128 stands for zero in the data rows.
Here are some numbered points:
[ 91 109 123 181 177  90  83 105  91 107 118] 0
[ 74 138 134 150 150 114 130  89 118 153  81] 1
[ 69 108 121 104 139 128  85 148 101 138 201] 2
[ 91  93 110 178 168 104 109 130 141  92  84] 3
[ 98 101  95 148 167  93 118 136 103  92  57] 4
[ 83 102 120 170 145 101  87 146 143 202 112] 5
[ 70 112 109 142 177  97 127 121 118 138 102] 6
[ 85 100 129  99 142  93  71 149 114 167 212] 7
[ 69 117 100 166 142 117 115 124 110 107 105] 8
[101  97 100 182 182 114 114 133  89 125  87] 9
[ 74  95 113 144 123 113 125 173 102 221 129] 10
[ 83 140 112 148 155 115 101 151 156 216 145] 11
[ 83  97 119 172 142 103  86 151 145 206 109] 12
[ 61 122 108 148 130 127  88 166 108 230 126] 13
[ 85  93 127 100 138  95  71 155 117 174 209] 14
[ 72  90 124  97 143 108 120 155 116 197 192] 15
[ 70 120 108 162 118 144  81 157  95 168 197] 16
[ 99 136 134 165 182 108 100 105 140 134  85] 17
Which three points above are nearest to each new point, looking only along the 4 directions in which the numbered points spread most? Their numbers follow each, nearest first.
[ 78  88 112  97 182 106 139 127 110 124  89] -> 6 4 1
[ 85 136  92 141 152 109 119 155 115 226 188] -> 13 11 15
[ 95  87 112 191 249  74 102 111  92  96  84] -> 3 4 0
[ 77 142 102 127 189 105  94 107 113 108 133] -> 0 6 8
[ 74 103 113 154 122 121 116 161 106 218 188] -> 13 10 16
[ 73 134 107 164 168 119  97  94 116  91 122] -> 0 3 8
[ 72  59 122 166 121 103 102 153 101 195 109] -> 10 13 12
[ 60 153 118 133 163 111 134 127 117 230 168] -> 11 13 10
[ 94 116 137 159 122  92  89  96 114 110  56] -> 3 17 9
[ 96 111  92  96 197  99 128 121 108 110 134] -> 6 8 4
[ 90 120  96 146 172 121 101 100 122 117  97] -> 3 8 6
[ 60 129 109 146 135 126  88 161 108 227 130] -> 13 10 11
[ 56 137 108 168 185 130 113  92 112  89 129] -> 0 3 8
[ 69 164 139 144 173 112 124  52 124 123 108] -> 17 1 6
[ 68 106 121 163 145  98  75 136 131 244 150] -> 11 13 12
[ 87  91 108 151 157  89  77 142 122 128 104] -> 8 6 0
[ 95 114  92 156 129 115 103 165 101 202 225] -> 16 14 7
[ 69  97 105 104 177 121 100 135 112 132  74] -> 6 1 8
[ 94 110  90  97 198 102 130 123 116 124 135] -> 6 1 8
[ 99 110 108 194 255  92 109 115 124 101  92] -> 3 17 0
[ 85 141  98 165 255 115 114  80  89 103 110] -> 3 0 4
[ 85 119 120 156 120  97  80 137 107 174 187] -> 16 14 2
[ 76 153  94 159 212 100 138  83 123 126 172] -> 0 6 17
